One turn sends every row of this set to another row. A few are shown first. Where does it send the rows asked after them?
noze: [-13 -19  -8  11   5   2   2  -8  13  -7   0   9  11   3   0 -18   3  10
   0  -4  12  10   6  -1 -12   3  -6  -3  10]
sev: [  3 -14 -14  -5 -11  -1   4  -6  12   6   6   5  14  -3  -4 -12  12  10
   5   8  15   9  15 -13 -11   4 -11   0   8]
zomes: [ -1  12   7  10 -13   2 -11  12 -14  13  -7  -7 -12  -5   3  -5   4 -10
   9 -13   2   4  -9 -11   8   0   8 -14  -3]
Vof: [  4  12   5   1 -10  -4 -15  10 -17  11 -12  -5 -16  -9   9   2   5  -3
   9  -9   0   4  -7  -2  10  -8   6 -17   0]
Gan: [  7  -6  -8 -11  14   1   1 -11   3  -3   8  17  -1 -10   4  -2  -1  22
   1  13  12  -2  17   3  -5   2  -1  -1  -2]
fud: [ -3  12   9  11  -7   1  -8   8 -19  10  -5  -8  -8 -10   1  -6   2  -8
  13 -15   0   4 -11  -9  10   0   3 -14  -1]
Mil: [  4  10   6   0 -10  -5 -16  11 -13   9 -12  -1 -15 -13   8   0   3  -3
   6  -9  -4   0  -8  -2  10 -13   8 -13   4]
zat: [  5  10   0   0  -7  -6 -16  13 -14   7   3   2 -13  -9   4  11  10 -13
   7 -10  -3  -8  -2  -5  13  -8   4 -12  -1]
Nozit: [ -9  -9 -11 -13 -10   4   2  -2   2  -4  13   4   0  -3  -5   5   1  16
   4  17  11   1  25  -7  -9   2   2   3  -8]
tugub: [-10 -18 -17  -9   9   7   6  -2  10  -1   5  11  -3  -4   7   9  -1  13
  -5  11   9   0  17   2   1  -1   6   5   2]
zan: [  2   8   1   3  -8  -8 -16  12  -8   3   2  -2 -19  -9   2   9   8 -14
   3  -8  -5 -10  -5  -2  10 -12   6  -9   1]
Saf: [-13 -18  -3   8   0  15   8  -7  12  -2  -7   5  11  -5   6 -10  -3  15
  -5  -4  14   7   8  -2  -2  12   0   4   4]
Kes: [ -6  -5  -1   1 -10   8   4 -10  10 -20 -12   1  14  -8   1  -9  -1  14
   1   2  21   7  11   3  -9   1  -5  -5  -5]
ropo: [  6  10   0   1 -10  -6 -17  12 -13   6   0  -3 -18  -5   6  11  10 -12
   5  -7  -2  -5  -3  -3  10  -8   4 -15  -1]
sidaf: [-10 -15 -10  -5  10  10   8  -6  10  -4 -13  10   4  -8  11  -3  -7  19
  -3   5  15   9   9   6   2  -3   6  -1   3]
vam: [ -9 -20 -19  -9   8  -3  -2  -1   8   2   8  17   0   2   4  -4   4  16
   2  10   5   8  17  -1  -8  -8   1  -2   9]
fifis: [  5 -10 -13  -2  -5  -2   6 -11  15  -5  -5   5  16  -6  -1 -14   9   6
   4   5  21  10   7  -4  -9  -3 -13  -5   9]
gipaf: [ -1  10   5  13  -8  -2 -10   9 -13   5   7  -6 -10  -7  -3   4   8 -18
   9 -14  -2  -7  -7  -9  10   1   0 -10  -3]
revom: [ -2  11   9  12 -12   0 -11   8 -17  10  -5 -12 -13  -5   2  -4   4  -8
  10 -12   1   5 -11  -7   6   2   2 -15  -1]
rut: [  3  12  -1   3  -8  -3 -14  15 -11   6  -2  -1 -17  -4   4   8   8 -17
   5  -8   2  -5  -4  -6  12  -9   9 -13  -3]
Vuz: [ -6 -11  -2   0 -21   8  -2  -4   9  -8   4   2  13  -4  -4  -4   7  15
  -1   4  14   0  21  -9 -11  12  -5   3  -5]
Tepo: [-13 -22  -9   5   0  12   5  -2  12   2  11   7   5  -1   1   2   3   9
  -6   4   8  -1  16  -7  -3  14   1  10   2]
dalu: [ -1 -11 -19 -11  -1  -4   9  -7   7   6  12   3   4  -2  -6  -7   6   8
   9  18  15  10  14 -10  -9  -3  -7  -1   6]
Pak: [  5 -10  -5  -1   7   2  -1 -10   7  -2  18  14   3  -7  -2  -3   6  17
  -2   9  10  -7  20  -4  -8  14  -5   4  -3]
kegog: [ -8  -3 -10 -13   1   3   7  -8   4 -16  -3   2   0  -6   0   1  -7  16
   5  16  19   7  14   5  -6  -9   2  -6  -8]
gemen: [ -1   9   5  12 -12  -3 -13   9 -12   6   6 -10 -16  -2  -1   5   9 -16
   6 -10  -1  -5  -7  -7   7   2   1 -12  -2]
Dil: [-10 -23 -14   4   0  -1  -3  -2  14  -1  13  14   8   5   0  -7  11   8
  -3   1   6   2  16  -6 -11   4  -5   2  10]
dev: [ -6   9   7  13 -10  -3 -11   9 -10   7   7 -10 -16  -6  -4   0   5 -15
   6 -10  -5  -7  -9  -9   5  -1   3  -7   0]
Bamo: [  4  12   4  -1  -6  -3 -14  11 -19  12 -10   0 -11 -13   7   1   3  -3
  12 -11  -2   3  -6  -4  13 -10   6 -16  -1]
gofon: [ -2  11   3  11 -11   0 -11  13 -11   9   4  -7 -15  -1  -1   2   6 -18
   7 -10   1  -4  -6 -12   9   0   7 -11  -4]
Ponob: [  1  -8 -19  -8   6  -4  11 -11  11  -5   1   3   6  -5  -3  -9   2   5
   8  15  21  11   7  -1  -8 -10  -9  -6   6]
vofo: [-12 -16 -14  -2  13   0   4  -7   7  -3  -4  12   3   0   4 -15  -4  17
   5   6  11  16   7   4  -9  -8   0  -7   9]
fel: [  5  -5  -1  -2  14   5   4 -16   3  -6  -3  12   6 -12   4 -14  -4  24
   2   6  16   4  10   4  -6   6  -4  -4  -1]
Rizof: [  3  -8   2   7   6   7   3 -16   7  -5   7  10  10  -8   0 -14   2  18
  -1   1  14  -1  12  -2  -9  17  -8   1  -2]
sut: [  4  13   3   2 -10  -2 -14  14 -13  10 -13  -2 -13  -7   8   1   5  -9
   7 -10   3   3  -7  -6  12  -9  10 -16  -2]
retur: [ -4  10  11  10 -12  -1 -12   9 -15  12  -7  -9 -13 -10   1  -9   1  -3
   9 -13  -5   4 -11  -8   6  -3   6 -10   3]

Tepo goes to Saf
fud goes to Bamo
Where do these go?
vam goes to Dil
sev goes to fifis
Rizof goes to fel
Vuz goes to Kes
revom goes to Vof
zomes goes to sut
zan goes to dev

One turn sends every row of this set to another row. A few are shown first. Where does it send the rows asked after them?
Mar: [ 19 -12  11 -27 -10 -13  10  -5 -19 -15 -12  -2  -8  10   1   7   0 -15
   2 -23  16  20 -20   6 -10  20   9  14 -21  -7  15  -6  13 -16]
Fisod: [ 13 -12  -3 -32 -42  -8  13 -16 -19  -3  -5  -7  -8   4  11  13  -1   4
  28 -19   3  14 -18  10  -3  -6   3   7 -21   5   3  10  24  -9]
zokug: [  3 -15   0 -18 -12 -14  18   4  -3 -10 -20 -19  -8   5   0  22  -2 -19
  18 -10   4  16 -19  -4  -1  10   9  -2 -25 -11  38  13  23 -12]
Zisi: [ 17 -22  -8 -37  -9 -10   7  -8 -10 -16 -11  -4 -14  -4   4  16  -2 -23
  27 -11  14  20 -13   8  -8   7   5  -8   2 -26   6   7  14 -14]
soz: [ 33  -8  -3 -34 -22 -19   2   1 -10  -2   1  -7   1   0  24  10  -1 -13
  14 -16   7  16 -18  12 -21 -15   3   3 -24  -9   3   8  25 -13]
nuz: [ 16 -27 -13 -34 -32  -7  -4  12   0   1 -17  -6  -9   5   3  11   3 -18
  27 -18  -8   9 -19  13  -2 -18  -7  -5 -13 -13  -2  19  34 -19]
kul: [ 11 -37  -4 -19 -20  -8   0  -5  -2  -6  -6 -12 -14   5  16   5  -1 -24
  11 -21  -4   9 -35   7 -16  11  -8  -5 -14 -28  12  13  27 -10]
vaze: [ -2 -10   2 -21 -18 -10   0   4 -14 -10 -35  -4  -3  -3   3  14   3 -13
  35 -10   0  15 -25   8  -6  11   6  26 -25 -10  -1   5  21 -12]
fopo: [ 20 -19  -4 -26 -16 -40  -4  -5  -9 -11  -6  -3 -16  -1 -12   4   0 -27
   8 -15   2  15 -20  13 -11  -5   2  21 -16  -4  12  11  25 -10]
togep: [ 13 -17 -20 -19 -27   0  -9   5 -25   1 -18  -3  -9   5  -1  17  11 -15
  13 -21  12   7 -19   9 -13  -8  -1  -1  -4  -1  -8  -8  20 -25]
vuru: [ -2 -17   9 -34 -22 -12   5  -3  -7   0  -8  -9 -11 -20   5   8   0 -14
  19 -17  -2  14 -34  13  -4  -9   6  -5 -25 -19  21  17  18   9]
fegu: [ -2 -13 -12  -2 -22   6  -4   0  -5  -2 -17  -5 -12   5  -6   6  -2 -21
   9 -10   4  15 -17  15   9   1  -2   3 -27  11   8  15  15 -24]
Rus: [  1 -26   2 -29 -18  -8   4  -3   2  -5 -15  -9 -22   2 -22  21   6 -19
  15  -9  -3  23 -22 -12 -26   0   1   8 -18 -25  12  -6  21  -3]
Lusup: [  4 -13   2 -17  -1   6   9   4   0  -8 -27 -12  -5  13  -8   0  -2 -26
   7 -13   9  23 -24   5  -4   7  -1 -11 -13  -5  -6   3  13 -24]
Dalot: [ 19 -14  10 -16 -20  -7   3 -11 -16   4 -28  -5 -11   0  -4  18   2 -15
   4  -7  10  28 -19  -6  -9   6  14   5 -13   7   9  -5   1 -11]
Fada: [-16 -24   2 -30 -31 -14   6   2 -13  -3  14  -8  -7   3  -3   6  -1   4
   4 -13   3  19 -23   8  -7  -8  -2   5 -20 -11   9   9  11 -16]
Gifi: [  2 -10  -6 -18 -28  -2   7  -7 -21  -3  -4  -2  -1  20  -2  14  -7 -11
  22 -13   9  15 -29   2 -18  -8  -6   3 -17   3 -22   9   7 -14]
giman: [ 10 -20  -6 -20 -21  -8  -8   1   3 -11 -14  10 -19  -4   5   5  12 -10
  29 -15  11  16 -12  12   4   4   6   7 -19 -22  12  19  14  -3]
dore: [ 13 -28  -3 -31 -25  15  -8   4 -12   4 -15   0 -19  -1  10  14  -1  -7
  27 -15  18  25 -15   6  -4  -2  -6  -2 -36  -3   8   9  18 -13]
vete: [ -7 -15  -2 -15 -45 -13  13   4 -12  -8 -29  -8 -14   2  -1  18   1 -18
  27  -5   4  11 -20  11 -25 -14   1  10 -13  -3  -3   1  20 -14]
ferip: [  6 -31  -4 -26 -38 -13   4   6 -13  -9  -4 -16 -14  -5   4   6   1 -18
  -1  -2  13  13 -31   1  -9  -6   5  -7  -6 -10   3  24  22 -29]
dirig: [  3  -2   9 -20 -33  -5   4  15 -20   6 -15  -7   8   2   7  10   8 -28
   9 -14   4  15 -26   4  -6   2 -10  -3 -36 -10   4  23  24  -2]
nel: [  0 -25 -11 -24 -13   7   3   4   0  -3  -4  -5  -9  15   2   8   8 -17
  32 -30   6   7 -22   7 -12 -14  -5  14 -27  -5   1  24  26 -22]
sim: [-11   9   3 -16 -14   2  13   5 -12  -7 -21  -4 -10   2  -3  10   3 -12
  18  -9  12  19 -15   7 -15 -13   6   8 -22   2  22  -1  12 -11]
gesa: [  5  -6   2  -9 -15 -30   3   6  -7 -10  -8 -14   5   6 -17  17  10  -3
   8 -10   6  10 -24   0 -14  -8   9   1 -23 -14  -7   3  25 -10]
gafo: [  8 -41   2 -23 -19  -6 -13   5  -7  -5  -5 -13  -6 -14   8  13   0 -22
   9 -15  -6  15 -24   2  -1   1  -2 -17 -29 -11  -3  21  19 -11]
mive: [ -3  -6  -3  -5 -25   1  12   2   7  -8 -13 -19  -2   7   2  19   3 -21
   0  -3  -9  14 -19  -2 -25  -1   9  -5 -22 -15   1  -6  18 -17]
Gog: [  1 -19 -13 -27 -23  -5 -14  13   0  -6  -2  -5  16   0 -10  15   3 -13
  20 -25  -1  18 -19   7 -24 -10   5   4 -18  -4  20  15  20 -15]
vena: [ -8 -11  -1 -31 -30 -13   7  16 -15 -19  -8  -6  -3  -4  -7  16   2 -16
  24 -14   6  10 -11  15  -8 -16   0   8 -34  -2  -7  10  25 -21]
Mutop: [ -3 -14   0 -26 -28  29   7   0  -8  -2  -6  -7 -22  -1   8  13  -1 -24
  10 -19   3  14 -19  11 -16   4   4  -2 -17 -16   5  13  29  -9]
lamez: [ 11  -6   0 -15 -21  -7  16 -19  -9   3  -8   9 -14  -4  -4  12  -8 -17
  22   2   1  13 -15  -9   1 -14   5   1 -22  -2  11  -3  29 -15]
gula: [ 23 -15   8  -8 -19  -2  10   6 -12  -4 -29  -1 -11   2  -2  18  -2 -30
   9 -29  -2  11 -24  17 -13  -5  -5  -6 -23 -20  23  14  19  -4]
Kopan: [ 18 -12  -3 -26 -18 -20  -5 -15 -15  19  -7 -14 -11   9   4   4  -3 -23
   3  -5  -6  22 -35   5  -8  -4  -5   0 -10 -13  17   9  21   0]
nar: [ 12   3  -1 -22 -20   0  12   2   1 -11 -15   2  -1 -13 -20  25   3 -10
  10  -6   2  19  -7  -2  -8 -10   5  -3 -17  -9  10  -4   9 -15]
doni: [ 19 -11  -4 -27  -8  -1   6  -1  -2   5 -16 -23 -25  16  -1  10  12 -19
   0 -15   3  17 -27  12  -8  -2 -14   7 -18 -21  -2  14   9  -7]
Tena: [ 17 -26   4 -22 -13 -14   5  -5  -7   4 -10 -19 -10  10  -5  18  -7 -28
  -1 -11   2  11 -25   9 -19 -14  18  15  -9  -1   7   8  24 -32]
Lamip: [  4 -25   4 -23 -19 -20  -5   9 -15  -3  -7  -1  -6 -14  -7  25   9 -32
   9 -15  -5   6 -26  -2 -21  -9  -1  10 -16 -26  20  14  13  -6]
mimin: [  7 -20  19 -32 -25  -9   3 -11  -1  -6   1   1  -8  -7   0  -1  -6 -20
  11 -12  -7  23 -27   7 -17 -10  -7  10 -30 -13 -12  17  10  -2]
gim: [ 19 -20   3 -22 -10  -5   9   4  -9  -9 -26  -7   0   5  -9  18  13 -27
   6 -20  -1  11 -11  -5  -1   5   1   4   0 -11  18   5  22 -32]
Nevek: [-10 -17  -3 -30 -17   5 -10  10  -3  -6 -16 -14  -9   6   9  16   3  -5
  21 -11  -3  26 -15  -6 -23   8  -2   0  -8   1  13   3  20  -2]
fek: [ 25 -29  -5 -33 -19 -21   0  -9 -10   0 -22   0  -9   1   6   8  -5 -26
  23 -12  -1  23 -19   3  -2  -7 -11  10 -19   6  21   7   1 -20]
Sido: [ 14 -11  -9 -33 -12  -6  -2 -11  -7  -6 -23 -11  -2  -1   0  15   8 -28
  30  -4   6  14 -22 -13  -8   4   8   6 -10   6 -15   3  20 -19]
vun: [ 23 -22   1 -20  -9 -10   1 -24  -7   3   8  -9  -4   1 -10  17   0 -21
  -1 -14   0  19 -30  -8 -13  11   0   5 -21 -15   4   8   9  -9]
sol: [ 14 -26  14 -20 -18  -8  10  -8 -15  -9  -7  -3  -8   6   1  19  -2 -27
   6 -33   1  17 -10   6 -17   1  -3 -14 -29  -2   7  -9   5  -1]
rosi: [  1  -5  -6 -25 -29   0   8   2 -14  -4 -10 -13  -2  -1  -4  13  -1 -15
  10 -11  -2  23 -23  -6 -21  -1 -22 -10 -39   0   1  -8  20  -4]
Kabet: [ 17 -12   7 -11 -16 -13  11 -22  -6 -12  -4  -9   5  -6  -2  11   0 -35
  15 -11   9   7 -22   4 -25 -12   3   1 -30 -11   5   2  31 -19]
Kuga: [ 21 -23 -11 -25 -30 -14   5   9 -14   5 -14   3 -26   5  -9  11   0 -13
   3 -17   2  17 -23  17  12  -6   1   9 -25 -14   0  13   6 -18]
sikit: [ -1 -30   7 -16 -21  -8   8 -10 -10  -6 -15  -9 -10   4 -13  14   0  -4
   8 -25 -10   5 -33   0 -13 -14   7  13 -14  10   5  -2   9 -22]

fopo goes to vuru
gesa goes to zokug
Where do these go?
Gog goes to vaze
vete goes to nar
Kuga goes to Fada
rosi goes to Lusup
sim goes to Dalot
Zisi goes to soz

